In the rows, zero is written as 128.
Each path below is one point turned by a fixed rotation once a step. After each direction that follows a path, write how fast that rotation turns it, in deg/step (0 if it stays still).
Each turn is a multiple of 5 degrees from 10 to 175, or 0.
Path 1:
[140 117 121 125 133 128 119 120 140 144 116 119 132 123 116 135 128 127
 134 121 116 122 127 148 117 134 131 119 124 129 130 114 147 121 137 118
 138 130 121 122 136 136 118 104 128 118 137 126]
[139 118 121 126 136 129 119 120 139 141 116 122 131 122 117 135 126 125
 133 121 117 123 124 150 118 134 131 118 125 127 130 113 148 121 136 117
 140 129 119 122 134 134 120 101 128 118 137 126]
[136 120 122 127 136 128 119 121 137 138 117 127 130 120 118 135 126 124
 132 119 117 124 124 149 120 134 132 117 125 125 130 113 148 121 136 116
 143 128 119 124 133 133 120  99 127 118 137 125]
[136 121 124 125 136 127 120 121 136 138 117 130 131 117 118 135 127 124
 131 119 117 126 125 148 122 133 133 117 125 124 130 116 147 122 135 115
 145 128 119 127 135 131 118  98 129 117 137 124]
[138 120 125 123 135 125 120 120 136 141 117 131 134 115 117 136 129 125
 133 118 116 127 129 147 123 132 134 119 125 123 128 117 145 123 133 115
 146 130 121 128 135 131 116  98 130 117 136 123]
[139 118 125 122 134 124 119 119 136 143 117 128 136 115 116 136 129 127
 135 118 115 128 132 146 122 131 134 119 125 124 127 117 143 125 132 116
 145 132 124 129 135 132 114 100 130 117 135 123]
[140 116 123 122 135 125 118 120 136 146 116 124 137 117 114 135 128 127
 136 118 114 127 133 145 120 131 133 120 125 126 125 117 142 125 132 117
 142 134 124 127 136 134 115 102 130 118 135 124]
[139 115 122 124 136 128 116 120 137 147 115 120 136 119 114 136 125 128
 137 120 114 127 131 146 118 133 132 119 125 128 125 115 143 124 132 118
 139 134 123 124 136 134 116 104 130 118 135 124]
[137 116 123 126 138 129 115 122 137 146 115 119 135 120 113 135 122 126
 136 121 114 126 128 148 118 134 131 117 126 128 126 114 144 123 133 118
 138 133 122 123 135 135 119 104 130 119 135 124]
[134 119 125 128 139 131 116 122 135 143 115 123 133 121 114 136 121 124
 134 121 115 127 125 149 119 134 129 116 126 126 127 114 145 122 133 118
 139 133 119 122 134 134 121 101 131 118 136 124]
[132 120 126 128 140 131 116 123 135 141 116 129 133 119 114 137 121 123
 132 121 115 129 125 151 120 134 130 116 127 124 126 116 145 122 133 116
 140 132 117 123 134 131 121  99 131 118 136 123]
[131 122 128 126 139 128 118 123 134 141 117 132 134 117 114 137 123 123
 131 119 115 130 127 149 122 133 131 117 127 123 126 117 143 123 131 115
 143 132 120 125 135 130 119  96 132 117 136 122]
[133 121 129 123 137 126 118 123 134 142 118 133 135 116 113 137 126 123
 132 118 115 132 130 147 121 131 132 118 126 124 125 119 142 123 130 115
 143 135 121 126 136 130 117  97 134 117 134 122]
[134 119 129 121 136 124 118 122 134 146 118 131 137 117 113 138 126 125
 133 118 114 132 133 146 119 131 132 119 125 125 123 120 140 124 129 115
 141 137 122 126 138 130 116  99 133 117 133 122]
[136 118 128 121 135 125 117 122 136 148 118 126 137 119 111 137 126 126
 134 119 114 131 134 146 117 131 132 119 126 128 122 120 139 123 129 117
 138 138 124 123 138 132 116 102 134 117 133 123]
[130 127 129 123 125 123 129 127 127 130 129 130 131 124 128 129 132 130
 129 126 127 130 134 125 129 126 131 130 127 127 126 131 125 130 126 127
 131 130 132 132 129 127 124 128 129 127 127 127]  45
Path 2:
[141 122 103 116 114 130 130 121 133 131 141 132 126 130 132 115 144 119
 118 118 129 139 148 129 125 130 123 122 126 131 116 124 125 124 129 122
 110 123 128 122 121 123 126 124 147 124 131 145]
[142 132 112 125 119 131 130 132 138 135 144 140 134 128 119 112 149 116
 132 121 132 129 140 125 130 138 114 129 120 127 126 130 119 122 128 126
 110 121 119 125 115 130 131 127 153 128 123 137]
[125 125 104 118 127 130 130 135 129 134 138 131 134 127 124 112 153 115
 131 114 133 129 138 124 124 129 111 120 128 136 126 126 131 124 129 139
 100 125 129 127 120 130 127 129 144 122 132 139]
[135 127 110 112 120 135 133 133 131 139 148 132 123 128 130 115 146 126
 118 116 130 136 145 127 130 128 111 128 115 138 122 120 127 134 131 129
 112 129 132 123 125 127 127 123 148 126 123 145]
[141 126 110 122 117 124 129 119 137 137 142 130 130 126 120 111 139 115
 121 119 133 128 143 130 134 129 121 130 125 132 125 132 121 126 138 126
 102 126 121 117 117 129 126 127 152 121 128 143]
[137 126 109 125 119 132 129 135 138 131 143 135 134 130 121 110 152 114
 127 120 129 132 136 124 126 130 112 112 127 133 122 123 127 116 134 128
 113 119 126 125 119 117 122 130 146 128 130 141]
[132 124 111 114 126 129 129 136 135 137 141 133 131 130 123 111 148 118
 127 110 133 132 135 125 124 133 107 132 109 130 127 131 128 126 131 136
 108 131 136 125 120 127 135 125 146 127 121 140]
[129 128 106 116 120 132 124 124 134 137 149 128 133 124 125 118 145 129
 122 116 135 126 137 129 128 122 117 122 124 140 126 126 124 130 136 131
 103 128 129 116 126 130 127 128 147 116 129 147]
[145 129 114 126 120 129 133 131 132 135 147 135 133 127 123 111 142 115
 116 122 132 131 143 125 133 121 113 118 118 129 121 123 129 129 139 125
 111 131 126 117 115 120 122 125 148 131 130 143]
[134 126 110 124 113 126 128 128 140 130 137 128 137 132 119 108 145 114
 127 115 135 137 137 128 117 132 118 125 115 130 125 135 123 123 135 132
 107 124 130 127 116 114 129 125 145 122 127 141]
[138 125 103 120 125 136 124 138 136 130 152 135 136 130 123 120 149 128
 137 113 132 128 128 129 127 125 111 124 117 138 124 126 126 123 133 129
 108 129 132 122 121 126 131 125 145 125 127 142]
[136 125 110 117 125 129 129 123 128 133 144 134 136 122 131 117 145 120
 117 116 136 131 143 124 123 121 115 120 116 124 122 127 130 132 128 131
 103 136 135 114 118 129 133 124 146 125 131 143]
[135 138 113 128 110 134 132 129 134 132 148 130 138 126 120 113 144 125
 124 122 137 133 146 128 123 126 119 121 117 134 126 128 120 136 132 127
 109 124 121 124 117 119 123 123 149 121 129 143]
[142 122 102 127 123 128 132 136 131 125 140 132 136 135 120 116 141 114
 135 115 133 133 136 130 128 124 115 127 121 135 122 130 128 124 136 129
 102 131 125 128 111 120 127 119 146 130 133 140]
[138 121 103 114 118 135 125 126 135 128 143 136 134 129 133 120 151 125
 127 113 131 138 140 127 116 131 119 122 119 128 119 127 126 123 123 127
 111 124 136 123 121 123 135 124 145 123 128 144]
[122 132 130 126 130 129 130 129 124 131 130 127 128 124 129 129 128 132
 125 128 130 126 131 127 128 125 126 127 127 129 130 126 130 135 127 132
 125 131 129 127 130 132 128 128 128 126 128 128]  85
[128 128 125 127 128 129 131 129 125 128 125 129 125 128 131 130 129 127
 131 129 127 130 134 128 129 132 130 131 133 128 127 126 127 129 122 128
 127 125 124 132 127 133 128 127 130 128 129 126]  20
[123 127 126 126 125 127 126 123 129 127 125 125 129 127 130 127 129 129
 126 127 129 129 129 128 122 128 132 124 133 129 128 129 128 127 127 130
 126 124 129 128 130 126 127 130 126 123 131 130]  155
[129 124 127 127 131 128 130 130 125 126 127 130 127 128 132 129 130 125
 125 128 126 130 129 126 128 125 126 122 130 126 124 123 134 126 128 128
 129 130 131 128 127 126 126 128 126 132 131 128]  130
Path 3:
[142 127 125 115 136 114 144 129 131 133 136 118 124 123 138 127 118 130
 133 123 132 136 125 133 122 117 133 104 137 128 129 148 142 129 120 137
 131 122 152 124 134 121 123 127 122 132 137 106]
[139 134 128 118 130 111 143 140 132 138 135 128 125 130 137 119 111 145
 137 118 128 138 125 130 124 123 132 114 150 138 134 144 128 129 118 132
 136 118 141 133 130 122 118 123 126 138 131 112]
[127 132 124 124 139 108 150 132 126 130 130 115 123 136 137 122 110 139
 133 121 127 138 126 128 129 118 118 109 143 135 134 146 135 128 127 136
 138 130 144 126 132 118 127 135 113 133 136 116]
[138 128 125 120 139 114 142 130 128 139 133 113 131 123 139 127 125 144
 129 118 135 136 138 132 130 109 125 109 147 132 132 145 131 132 118 134
 131 123 133 130 134 121 118 133 121 141 133 108]
[129 129 128 124 140 120 145 140 130 139 126 119 128 134 141 114 112 151
 122 117 124 130 138 128 120 120 127 118 144 137 134 145 133 131 127 122
 142 120 138 123 130 118 121 130 117 141 126 112]
[139 123 123 127 140 118 149 130 126 133 130 114 120 126 131 126 123 141
 122 119 130 131 139 124 125 114 131 118 142 133 135 149 130 135 126 130
 133 129 147 118 125 119 128 141 105 136 131 112]
[137 118 131 120 136 124 145 140 140 143 131 121 130 120 137 130 121 140
 121 117 141 127 137 138 122 117 133 120 145 140 140 145 130 136 124 127
 142 120 138 130 124 121 128 131 115 137 132 107]
[136 120 129 117 137 121 146 137 136 133 129 120 123 129 139 122 114 138
 122 124 126 124 131 134 115 125 134 114 131 130 131 151 141 132 127 127
 140 122 157 119 125 120 129 125 115 134 133 110]
[147 123 128 117 131 113 146 138 134 132 139 123 117 126 134 128 123 136
 129 120 133 134 127 131 125 122 142 117 147 135 136 149 124 136 118 137
 130 126 151 127 122 125 128 128 118 136 135 110]
[126 125 133 115 137 109 148 145 135 137 135 122 127 131 141 125 111 132
 132 122 133 132 121 139 124 124 126 116 143 137 138 145 134 132 121 136
 145 124 144 133 128 118 132 124 119 132 136 112]
[136 131 126 115 140 107 144 131 126 133 134 114 122 127 142 124 119 135
 131 123 126 136 127 132 126 118 131 110 136 123 127 148 143 129 117 138
 130 128 147 125 133 119 124 125 125 137 134 106]
[135 137 128 121 136 112 144 141 127 137 138 124 123 131 140 118 115 141
 131 115 128 142 125 125 126 119 135 119 154 137 136 142 128 131 118 130
 135 123 135 130 132 119 120 128 125 141 129 108]
[124 133 125 125 143 111 151 133 123 138 128 116 127 128 135 121 110 136
 132 117 127 134 130 127 124 114 119 115 142 133 137 144 139 128 127 132
 139 127 141 123 133 112 128 138 110 132 130 113]
[143 128 123 122 136 121 145 126 131 139 129 116 127 118 137 127 121 143
 126 113 137 135 138 130 125 109 131 111 145 129 133 142 138 130 121 129
 132 121 134 124 133 120 118 136 120 138 131 106]
[136 126 127 125 136 126 144 138 134 139 129 125 130 129 135 116 110 147
 127 118 126 130 135 126 117 121 130 115 145 143 137 145 130 131 129 121
 143 115 144 122 131 120 120 133 114 136 128 113]
[127 127 130 124 129 126 129 132 128 128 131 129 125 128 130 129 129 121
 126 129 128 127 123 130 127 131 134 133 127 126 128 129 130 130 126 129
 128 130 131 128 126 127 133 124 130 128 128 125]  35
[130 131 127 130 126 127 128 130 125 126 129 130 123 132 125 124 127 131
 129 128 123 130 127 122 127 131 132 131 131 130 129 129 123 129 129 127
 126 128 131 126 126 129 127 128 126 129 126 130]  110
Path 4:
[117 129 131 140 140 126 121 127 117 130 132 106 146 118 124 115 133 140
 131 131 136 132 130 142 134 116 142 144 119 143 126 128 113 130 122 128
 129 133 117 136 106 119 130 131 127 134 122 147]
[121 138 130 141 133 126 117 122 116 131 134 107 135 118 132 116 120 131
 142 128 136 132 135 150 137 118 133 143 113 131 130 129 124 137 120 128
 123 131 109 132 109 128 134 132 133 138 121 146]
[120 127 127 133 136 127 114 118 114 136 137 101 132 119 129 112 126 131
 119 133 132 141 131 146 133 119 136 148 116 141 128 122 125 122 124 129
 121 129 111 130 115 130 133 132 123 136 117 146]
[118 130 124 139 138 122 120 118 119 132 127 100 141 121 131 113 128 131
 136 128 129 133 128 148 133 124 137 137 124 149 124 125 112 129 126 125
 123 131 114 130 107 118 131 126 126 137 128 146]
[123 130 132 130 134 122 120 128 114 129 138 111 139 119 128 114 115 132
 136 131 130 128 131 147 132 118 137 145 120 138 129 126 118 135 126 131
 125 127 110 133 101 131 135 137 131 144 120 148]
[115 129 126 141 135 128 116 125 117 132 136 106 138 109 126 112 130 132
 120 131 138 132 136 141 136 115 139 146 117 139 126 121 118 128 122 128
 131 132 110 138 114 125 127 135 124 134 125 145]
[121 133 125 142 136 131 114 122 119 134 129 101 132 117 134 121 123 129
 139 125 131 134 127 152 133 123 134 140 112 144 128 128 120 133 122 121
 122 135 111 129 112 127 133 132 126 138 126 147]
[126 123 131 129 141 123 117 122 114 138 136 103 139 125 126 117 127 138
 131 134 127 134 124 142 134 115 138 148 118 141 130 124 122 127 129 128
 121 130 112 128 107 128 133 135 128 139 118 151]
[116 131 124 141 136 117 118 118 117 132 132 105 141 115 130 110 128 131
 133 132 134 127 135 142 141 118 136 141 122 135 125 120 115 133 130 127
 126 131 107 133 110 119 127 128 130 134 128 145]
[121 130 124 133 132 125 115 122 117 132 136 108 129 114 134 114 115 123
 130 129 132 130 133 151 131 125 134 142 117 141 128 125 121 133 127 125
 123 129 105 132 107 135 135 139 125 144 126 145]
[119 121 125 135 142 129 117 126 119 135 133 105 139 116 125 118 132 135
 122 131 133 132 126 142 132 118 141 144 118 149 126 125 115 127 126 123
 128 135 113 133 108 127 130 139 120 139 126 147]
[122 132 128 142 140 124 118 124 119 134 129 108 138 119 130 121 126 135
 146 129 135 125 129 145 138 117 136 140 115 137 129 129 117 139 126 122
 126 137 110 131 105 123 130 133 132 137 128 148]
[124 127 127 132 137 123 114 119 114 138 140 107 131 119 130 115 122 132
 127 136 135 131 133 143 138 117 134 149 114 130 131 123 129 130 130 127
 122 131 104 131 111 134 132 139 128 139 119 147]
[117 125 117 141 140 123 115 114 120 137 130 101 134 117 132 113 132 130
 125 131 135 133 131 145 137 125 136 139 121 143 124 122 117 127 130 121
 123 134 109 131 112 122 129 131 120 136 130 144]
[124 126 124 132 139 121 119 122 119 133 131 110 136 123 132 118 119 131
 140 131 131 126 126 149 131 125 136 138 121 145 128 128 117 136 131 122
 122 133 109 130 100 130 137 138 126 145 127 147]
[129 129 131 132 130 134 126 130 128 130 128 127 127 127 127 133 131 131
 131 127 130 130 127 127 129 125 128 130 121 126 130 131 131 129 124 126
 129 132 129 128 131 129 127 130 129 126 126 129]  70
[131 125 130 122 128 129 128 130 126 129 132 130 126 130 127 128 124 129
 124 130 126 129 126 128 126 127 128 132 127 127 130 128 132 126 129 130
 127 126 128 127 127 134 130 132 128 131 123 129]  140
Path 5:
[112 122 121 128 132 133 132 127 126 109 122 134 122 137 114 151 129 124
 132 118 140 114 136 129 131 137 134 134 141 112 136 130 134 121 116 143
 122 112 124 127 113 140 121 133 130 122 131 105]
[118 119 119 125 134 139 135 136 126 115 119 133 123 132 103 147 126 137
 123 106 136 116 137 125 121 137 129 123 138 119 141 126 130 117 121 138
 121 112 124 128 114 140 134 131 134 136 133 115]
[110 117 116 125 132 135 129 125 133 122 123 132 116 133 111 153 132 126
 121 114 138 106 136 119 124 130 127 129 138 114 129 120 135 118 128 139
 122 123 117 120 120 141 138 129 141 125 132 111]
[111 124 112 130 126 136 127 130 128 117 122 132 113 132 113 141 124 130
 132 114 143 112 132 121 121 132 130 124 136 115 133 135 132 116 126 145
 121 109 123 123 127 147 124 126 130 126 127 102]
[120 124 122 130 141 132 129 135 127 123 125 135 118 138 118 150 131 121
 130 110 140 119 134 126 120 138 124 132 139 111 142 128 134 122 118 140
 122 108 116 124 113 148 128 131 131 131 133 111]
[115 123 114 135 127 136 136 121 134 115 124 132 129 136 113 153 134 138
 124 108 140 116 140 126 129 136 127 125 137 114 136 121 131 121 128 144
 117 113 119 123 117 139 128 130 138 136 133 115]
[115 122 118 121 131 128 128 123 127 121 123 131 122 134 104 152 133 132
 126 105 137 115 128 126 125 128 136 126 142 118 131 132 135 117 125 141
 123 124 122 127 118 148 126 130 135 125 127 105]
[113 125 117 129 130 130 131 132 130 115 114 135 117 131 109 145 123 126
 124 119 141 109 134 121 125 136 130 129 145 113 138 131 135 122 115 137
 118 113 127 120 119 141 127 137 124 127 136 108]
[111 119 122 133 130 140 128 135 127 118 128 138 111 143 110 145 129 132
 126 108 136 116 136 128 124 136 132 131 139 117 139 121 132 120 122 141
 124 109 119 126 119 141 137 130 137 133 131 114]
[113 118 116 124 135 139 134 126 128 111 124 128 124 131 117 155 132 126
 131 117 140 112 139 124 128 134 128 129 132 114 131 124 133 117 128 143
 123 118 119 126 115 139 129 124 139 123 128 106]
[120 124 112 124 134 133 130 133 128 123 118 129 120 126 108 146 126 134
 126 106 142 114 132 118 116 133 124 119 137 118 138 133 132 116 126 140
 120 114 121 123 121 150 128 126 131 133 130 109]
[113 125 118 135 131 128 126 125 135 127 124 136 115 138 117 150 134 121
 123 113 141 112 132 122 124 132 125 132 143 110 136 124 137 124 122 140
 119 115 116 117 121 147 132 134 132 129 135 111]
[111 125 118 136 124 136 130 124 128 112 127 134 121 141 114 146 130 135
 131 109 140 119 135 131 130 135 135 129 138 115 135 130 131 120 123 147
 121 108 122 128 120 143 120 129 133 131 128 107]
[120 120 122 119 141 132 133 131 124 116 121 131 126 133 106 154 131 128
 127 108 137 117 134 128 125 135 131 130 141 115 139 129 134 119 118 138
 123 119 122 130 108 143 127 133 133 127 131 110]
[112 121 114 129 127 136 133 128 135 117 116 133 120 130 105 148 126 136
 118 113 138 107 137 119 124 134 128 123 142 117 134 123 134 120 125 137
 117 118 124 119 120 138 135 134 133 134 136 115]
[130 126 130 127 131 132 132 129 126 124 130 127 133 129 129 131 130 130
 130 126 127 132 131 132 130 131 127 129 125 128 130 125 126 127 128 129
 129 126 127 132 123 125 128 126 131 130 127 130]  90
[127 130 124 132 124 130 131 126 131 123 125 127 131 125 130 127 125 131
 128 132 130 126 131 126 130 130 127 126 127 127 127 129 127 129 128 129
 125 125 131 126 130 124 125 128 125 129 129 128]  160
[130 129 129 131 130 128 129 131 130 131 126 130 128 128 127 127 127 128
 123 127 127 128 129 126 125 130 124 128 130 128 132 125 128 130 126 125
 126 126 127 125 127 128 133 131 126 133 133 134]  115
Path 6:
[136 137 136 112 134 135 136 126 139 137 137 135 130 133 118 152 121 144
 136 136 113 133 139 126 127 133 123 151 109 125 124 123 139 123 133 132
 120 125 132 123 136 138 122 122 142 140 137 114]
[141 140 135 117 142 127 139 129 141 138 142 139 131 134 114 150 118 151
 126 135 119 130 135 125 124 132 128 142 125 126 124 129 135 123 134 135
 121 124 138 119 133 138 111 133 135 136 143 113]
[136 134 130 113 143 140 133 130 132 133 142 135 128 138 109 146 114 148
 137 141 118 132 134 132 126 139 126 148 121 124 114 125 133 119 142 136
 122 124 125 122 131 140 122 131 138 133 137 113]
[135 137 140 123 132 136 136 128 136 141 146 135 132 133 115 152 126 144
 137 136 115 131 139 125 131 131 119 148 112 126 116 128 138 125 136 132
 119 125 135 120 134 138 117 127 141 138 139 113]
[142 132 132 109 145 128 140 133 139 139 143 138 126 137 117 144 117 147
 129 139 119 136 140 123 122 135 127 145 115 127 127 129 134 123 136 135
 120 123 134 122 132 139 111 132 134 136 143 116]
[137 139 129 113 141 136 131 127 137 134 136 131 133 133 111 152 112 149
 133 137 113 128 134 131 125 135 127 148 120 124 120 118 137 119 136 135
 123 125 132 120 131 139 125 126 143 135 136 113]
[135 140 142 123 135 136 139 128 135 138 144 139 133 135 113 150 124 150
 132 137 122 129 133 128 129 133 120 148 124 124 117 131 137 128 136 134
 121 123 133 121 137 139 112 132 135 136 142 110]
[139 129 131 113 141 133 137 131 137 137 147 139 122 138 115 145 119 145
 136 141 117 136 142 124 124 137 127 143 114 126 117 130 131 117 141 135
 117 125 128 121 129 139 120 132 139 136 138 116]
[139 136 131 115 139 135 132 131 135 139 140 127 136 130 113 152 117 145
 133 136 111 129 137 128 129 131 122 148 110 126 122 120 138 126 134 134
 124 125 140 119 132 136 117 126 142 135 140 115]
[138 140 139 112 139 133 141 127 140 135 136 140 129 137 117 147 119 150
 130 138 122 133 133 128 123 136 124 149 123 124 126 129 138 127 135 135
 121 122 130 125 139 140 113 129 133 139 142 112]
[137 136 132 119 140 132 133 127 138 136 146 138 127 135 110 151 117 150
 134 137 115 128 138 127 125 135 130 141 123 126 114 126 132 114 140 135
 119 126 131 118 127 139 124 130 142 135 136 113]
[137 133 134 119 140 140 135 134 130 138 145 131 135 133 112 146 121 144
 136 139 118 132 136 129 131 133 117 149 111 125 116 127 137 129 139 135
 123 123 136 120 132 139 112 132 137 133 143 114]
[137 135 137 109 137 131 140 126 141 137 138 139 124 137 120 149 120 145
 135 138 117 136 141 124 124 135 126 148 112 126 126 127 137 122 135 133
 118 124 129 125 136 138 119 125 138 141 138 115]
[141 139 130 118 143 128 133 130 139 138 141 134 134 132 111 153 114 151
 127 134 113 127 136 126 124 131 130 142 123 126 121 123 134 119 134 136
 122 125 140 117 129 138 117 131 140 134 139 113]
[135 136 135 115 140 142 136 130 132 133 141 134 132 136 110 145 118 148
 135 142 122 131 131 133 127 137 121 152 121 123 115 128 136 126 140 136
 123 123 127 123 135 141 116 132 135 133 141 112]
[128 131 125 126 131 128 123 130 130 126 127 125 127 124 131 129 132 128
 130 123 130 126 132 127 126 128 126 124 129 124 128 132 130 130 131 125
 128 127 125 129 131 127 129 131 130 126 128 129]  0
[125 131 133 129 123 133 129 126 128 127 125 128 130 127 130 129 131 127
 131 128 129 128 126 129 130 127 123 133 126 127 128 128 131 132 126 127
 129 127 126 130 133 128 128 124 128 130 128 127]  125
[127 130 128 130 125 127 125 125 130 128 128 128 127 127 128 133 128 127
 130 126 123 126 130 127 128 127 130 127 126 128 126 125 128 123 127 127
 127 130 128 127 126 127 136 124 133 130 124 128]  145
